Some points:
[ 40  -5  29 -21   7   5   7 -11  32   7  -2   4 -33  34  28  27  15  22
  18 -12 -13 -37  52   6  10  -7  -7  40   2  24  36   0 -19  -8  25  23
 -31  -5 -21 -33  12   8  65  -9 -22 -21   5 -41  -3 -36]
[ 30 -22 -48   7 -16  -3  -5 -38  35   9  21  44  25  18  17  -6 -11  13
   5   6 -16  16  12  32  13  33  -4  -6  -2  13 -30 -22  31  16  26 -19
  20  25  29 -39 -12  13 -13   2 -40 -45 -17 -19  11  -3]
[-26 -13 -14  11 -28  12  29  35  31  49  -1 -19  32   2   0  -3 -48  53
  13  -1  10   3   8  -2   0  14 -15 -38  -9  -7 -12 -13  30   2   8  21
 -22 -30  -3  28  11  75   3 -10  17  15 -16  41  64  -9]
[ 22  33  55 -33  24  -7  22 -35 -15  14  -3 -26  40  33 -26  17 -21  38
  25  12 -19  -5 -43  29 -11 -27 -28  -5  -7 -52  -3  43   5  -2 -13  11
   4  37 -47 -32 -28 -47   0  14 -27  11  31  15 -32 -42]
[ -7 -19  52 -13  53  -8  51   9  31  44  27   7  16   1   4 -14 -16 -20
 -12  46  -7  -6   8  16  25 -35  31 -10   9 -64 -12  41  -1  -2 -40 -24
   8  12 -29   2  14 -22  -4  -6 -21  13  42  17 -11  13]
[  7  12  16  -5  18   1  -5  15  30 -55 -15  32 -17 -55  -5  46  38 -28
 -11  13  37  12  -2  24  -1 -11 -38  17 -36 -19 -26 -44  -4 -57  -8  -4
  19  -8  29  11 -18  27 -27  11  40  -2  15  10  33  -4]
[-14   7 -18  21  -3 -19  23   9 -52 -51   5  25  15  -1 -22  84  10 -19
 -25 -23 -15  17  33  32 -20  14 -33 -48  15   1  -8   9 -28  12 -12  -8
   5  30   1  48   9   9   6  -5 -18 -20   6 -22   3  26]
[-19   7 -21 -33  -1 -19  -2   5   0   7 -26 -21  -7   4 -41   6  19  -9
  -1   6  51 -29  14 -67  33  -4   9  38  17  -3 -13  28  -4  36   4 -54
  14  -2  -7  -2 -35  -5  -9   8 -22  32 -13 -29  10  13]
[ 29  21 -59  -1   4  -6   1 -27  43 -37 -11   5  -4 -14  26 -54 -25  -2
   2 -12  -6  24 -30  38  24  24  29 -55 -52   0 -17 -15  -9  17  16   0
  24 -36  -2 -31  27   2  17  10 -28  38 -30   8  -4  14]
[ 52 -25  51   6 -16  16  -3 -19  -8   3 -34 -18   4  10  -7 -45 -11   2
 -38 -22  12 -17 -17  32 -21 -42  -3 -54  -7  -5  31  -1  10  -2   3  26
 -15  48  50  -1  -2 -43   5  21 -11  22  11 -39 -10  27]
[-12  38  39  -7  23  -3  -3 -19  -4  39  15 -33 -37 -23 -21   6 -18 -19
   9  -4 -13 -39   0  13 -11 -17  15  20  43  -2 -33  17  19 -10   5  -2
   2 -28  44  59 -28   2 -21  19 -37   4  16  31 -17  26]
[ 17  -4 -41  53 -14 -31 -11 -35 -12  18  13   0 -12  28   9 -15  22 -24
 -23  12   0  26  10 -16  -1  15 -41 -42  54  15   0 -28 -41 -69  -1  26
  24  -8 -31 -34 -16 -11  14 -36  30  -5  17 -10 -25  10]
[-48  17   1 -10 -14 -29 -27  -7   1 -32  14  23  -8   4  29  68  36  -5
 -25 -15  30  48  11  -7  13  -3 -13  16 -12 -15  19 -25  10  -6 -19 -21
 -22  25  25  14  14  -4  -3  -5   6   8   2 -13 -36  33]
[-24 -21 -33   4   0  26 -48 -22  33 -20 -18  21  10  10  27  22  12  30
  14   4 -23  -7   0 -39 -16   7 -18  -3  19  34 -19  26   3 -26   4   8
   6   5 -31  25  19 -10  -7  -8   0   4  37 -50 -33  38]
[ 17  38  -4  17  -7  50 -31  -5 -21   7  16  17  28  15  20 -38  10 -22
   0   0  12  -2   6  -9 -19  33  14   3  13   7 -16 -34  -2  20  -8  19
 -16   5 -66 -16  -5  43  -9  -4 -28  10 -29 -71  -3   8]
[-12  14  26  24  37 -12 -31  14 -22  58   5   5 -17  -5 -20  20  -1   1
  67   4  16  -5  -7 -31  17   4   9 -13 -16  26 -23 -26 -19  42  22 -12
 -33 -21  38  25  23 -18   7  -4 -34  10 -14 -28   5   8]
[-71  -6 -10 -15 -19 -10 -13 -11  16  26  11  13 -23   2 -14  14 -21 -14
  18   6 -29   8 -16  32   1  28  11  34  -3 -33  19   1 -16  37  33  17
  46 -16  20  19  23  26 -23 -18  89  11  -9  10   1 -36]
[ 28 -30  36   2  38  11  35  -6   1   1  59 -11  -3  15  -4 -13  -6   4
 -28 -32 -18 -18 -20 -30  10 -13   7  42 -27 -20 -10  71 -27  -9  -3  69
   3  69  14 -39   4 -31  11   4  -1  27  17   4  17   7]
[-21  -2  27  18 -12 -66 -23   3  12 -49 -40  32  -8  20  -5  82  39  35
 -43 -13  29   7 -11  -2  24   2   9   1  14  -1   6   3 -11 -17 -22  -6
  31 -28 -18  13  -4  10 -32  -2   1 -35  -3  49 -12  17]
[ 33  14  -7  20  23  -1  -1  43   0  29   0 -35  39 -29  16   0  36 -33
  33  14  19 -37 -18   6  59 -22  19  30  20 -11  -5  28 -37 -36 -18 -22
  19  36  -1  46   8   6  18  17   0 -12  -4  43 -42 -34]
[ -1  -8   1 -31  24  28  -5 -25 -13 -13  -9  41  30  34 -25 -30  28 -33
 -35 -11   9  26   9 -26 -20  41   3   3   6  25  14 -11  10 -13  -3 -24
 -52 -24  18  -2  12 -16 -10  17  -7  -4  13  -8 -34 -41]
[ -5   0  14   0   3  31 -15  -8 -11 -29  13 -31   6   2  10  13  23 -31
 -28  34  -6  29  11 -19   0  -6   7  10  -9  25 -14  22   5  32  33  -2
 -10 -14  -9  37 -72  -4  -6   5 -11 -25  23  34   0 -53]
[-11  -6 -19  11 -32  -4  57  23 -17   6 -21  -5 -13 -46   5 -30  16  13
  74  47 -15   3   3 -28 -25  42 -12  -6  -6   9  71  -6  23  31 -15  44
   2 -10  21  -7  13  25  -8   7  25  -2 -34  62  25  13]
[ 23   5 -76 -11  14  17  11  51  19  -6  23 -22   5 -26 -36   1 -26  24
 -10 -19 -35  16 -62  36 -19 -11  -2  -5  20  27  40  -9   1  11  10 -25
 -50   3  -3 -39 -25  20  -3  10  21  21 -18  18 -23  15]
[  2 -16 -31 -25   2  -1   1 -29 -44 -29  15  10 -19 -18  12 -58  48  47
  15   6   8   5  24  10 -12 -32  23  -1  37  17  -5 -26  -1 -40  14   2
 -20  48 -29   2  -6 -24  30  11   0  -1  16 -65  55  22]
[ 21   3 -42 -11 -82 -20  18  41  45 -23   2 -38  13 -42 -20 -44 -49   7
  -5  -5   9  14 -21  17 -47 -11  -6  32 -45   3  24   0  40  37 -12   8
  22 -43  10  11  24   2 -28  -8 -11 -10 -11  -5  -6 -41]
[ -5 -24 -37  -1  11   5 -13   3 -35   6  10   7 -39  23   1  26  28 -15
 -28 -16  24   3  30   0   7  -7   8 -35 -52  37  10   4  28 -62 -25  -3
  45 -25 -29  -5  -4  -5  16   6  13  -7  -4 -50  -6  20]
[ -7  -2  -8  24   7  13 -26  27 -33 -32  -8   6  41  -2 -16  -8 -28  -5
  -6   6  38  14  33  -3   5 -13  -2  22  18 -26   6   6  23  15  13  11
  -7 -25  -2 -33  -3  14  31 -26   6 -38 -16 -25 -32  32]
[ 20 -22  73 -34  21  -9 -19  -5 -38  11  10 -18 -17   9  27 -45 -14 -30
  25  -8  17 -57 -24 -44 -30  -6  -3 -25 -20 -16  -3  38 -11   8   8 -36
 -10 -40  14  24   7 -35  11   4  16   7 -30  25  13  14]
[-17 -12 -11  32 -35  50   3  19 -21   4   1  32 -30   0  19  12 -32   2
 -13   0  -3 -27   3  15 -24   2  29  26  12 -33 -14 -17  -3  33  18 -39
   8 -26   5 -28  11  -6 -20   5  27  30   7  59  18 -52]
[ -9  41  19 -21 -22  27 -11 -10  -1   1 -28 -32 -37  19  11 -39 -31  16
   5  -8 -15  -4 -13  -1  35  -4   9  -5  27  39 -35  -2 -14 -15 -32  41
 -11  30   4 -51  19 -20  17 -26  12 -51  26   8  18   4]
[-31 -12  38  20  -4 -43  36  13  19  38 -41 -16  20 -21   3  -4 -21   0
   7 -15 -84  19  18 -14   0  11  -6  19 -23   6  23 -57  11  26 -10 -27
  -3  14   6  31   7  17 -28  -5  17  17 -39  41  56 -11]
There is one direction along which these points spread out most. Where along it does each point below lie, from 0 to 99? 50 is the average, and the first point above lies past it. One standard deviation of the points above along it is 16.
[-24 -21 -33   4   0  26 -48 -22  33 -20 -18  21  10  10  27  22  12  30
  14   4 -23  -7   0 -39 -16   7 -18  -3  19  34 -19  26   3 -26   4   8
   6   5 -31  25  19 -10  -7  -8   0   4  37 -50 -33  38] 68
[-19   7 -21 -33  -1 -19  -2   5   0   7 -26 -21  -7   4 -41   6  19  -9
  -1   6  51 -29  14 -67  33  -4   9  38  17  -3 -13  28  -4  36   4 -54
  14  -2  -7  -2 -35  -5  -9   8 -22  32 -13 -29  10  13] 54
[-12  38  39  -7  23  -3  -3 -19  -4  39  15 -33 -37 -23 -21   6 -18 -19
   9  -4 -13 -39   0  13 -11 -17  15  20  43  -2 -33  17  19 -10   5  -2
   2 -28  44  59 -28   2 -21  19 -37   4  16  31 -17  26] 46
[ 33  14  -7  20  23  -1  -1  43   0  29   0 -35  39 -29  16   0  36 -33
  33  14  19 -37 -18   6  59 -22  19  30  20 -11  -5  28 -37 -36 -18 -22
  19  36  -1  46   8   6  18  17   0 -12  -4  43 -42 -34] 51
[-26 -13 -14  11 -28  12  29  35  31  49  -1 -19  32   2   0  -3 -48  53
  13  -1  10   3   8  -2   0  14 -15 -38  -9  -7 -12 -13  30   2   8  21
 -22 -30  -3  28  11  75   3 -10  17  15 -16  41  64  -9] 19
[ -5   0  14   0   3  31 -15  -8 -11 -29  13 -31   6   2  10  13  23 -31
 -28  34  -6  29  11 -19   0  -6   7  10  -9  25 -14  22   5  32  33  -2
 -10 -14  -9  37 -72  -4  -6   5 -11 -25  23  34   0 -53] 51
[ 30 -22 -48   7 -16  -3  -5 -38  35   9  21  44  25  18  17  -6 -11  13
   5   6 -16  16  12  32  13  33  -4  -6  -2  13 -30 -22  31  16  26 -19
  20  25  29 -39 -12  13 -13   2 -40 -45 -17 -19  11  -3] 50
[-31 -12  38  20  -4 -43  36  13  19  38 -41 -16  20 -21   3  -4 -21   0
   7 -15 -84  19  18 -14   0  11  -6  19 -23   6  23 -57  11  26 -10 -27
  -3  14   6  31   7  17 -28  -5  17  17 -39  41  56 -11] 18
[-71  -6 -10 -15 -19 -10 -13 -11  16  26  11  13 -23   2 -14  14 -21 -14
  18   6 -29   8 -16  32   1  28  11  34  -3 -33  19   1 -16  37  33  17
  46 -16  20  19  23  26 -23 -18  89  11  -9  10   1 -36] 24
[-12  14  26  24  37 -12 -31  14 -22  58   5   5 -17  -5 -20  20  -1   1
  67   4  16  -5  -7 -31  17   4   9 -13 -16  26 -23 -26 -19  42  22 -12
 -33 -21  38  25  23 -18   7  -4 -34  10 -14 -28   5   8] 48
[ 23   5 -76 -11  14  17  11  51  19  -6  23 -22   5 -26 -36   1 -26  24
 -10 -19 -35  16 -62  36 -19 -11  -2  -5  20  27  40  -9   1  11  10 -25
 -50   3  -3 -39 -25  20  -3  10  21  21 -18  18 -23  15] 36
[-11  -6 -19  11 -32  -4  57  23 -17   6 -21  -5 -13 -46   5 -30  16  13
  74  47 -15   3   3 -28 -25  42 -12  -6  -6   9  71  -6  23  31 -15  44
   2 -10  21  -7  13  25  -8   7  25  -2 -34  62  25  13] 18
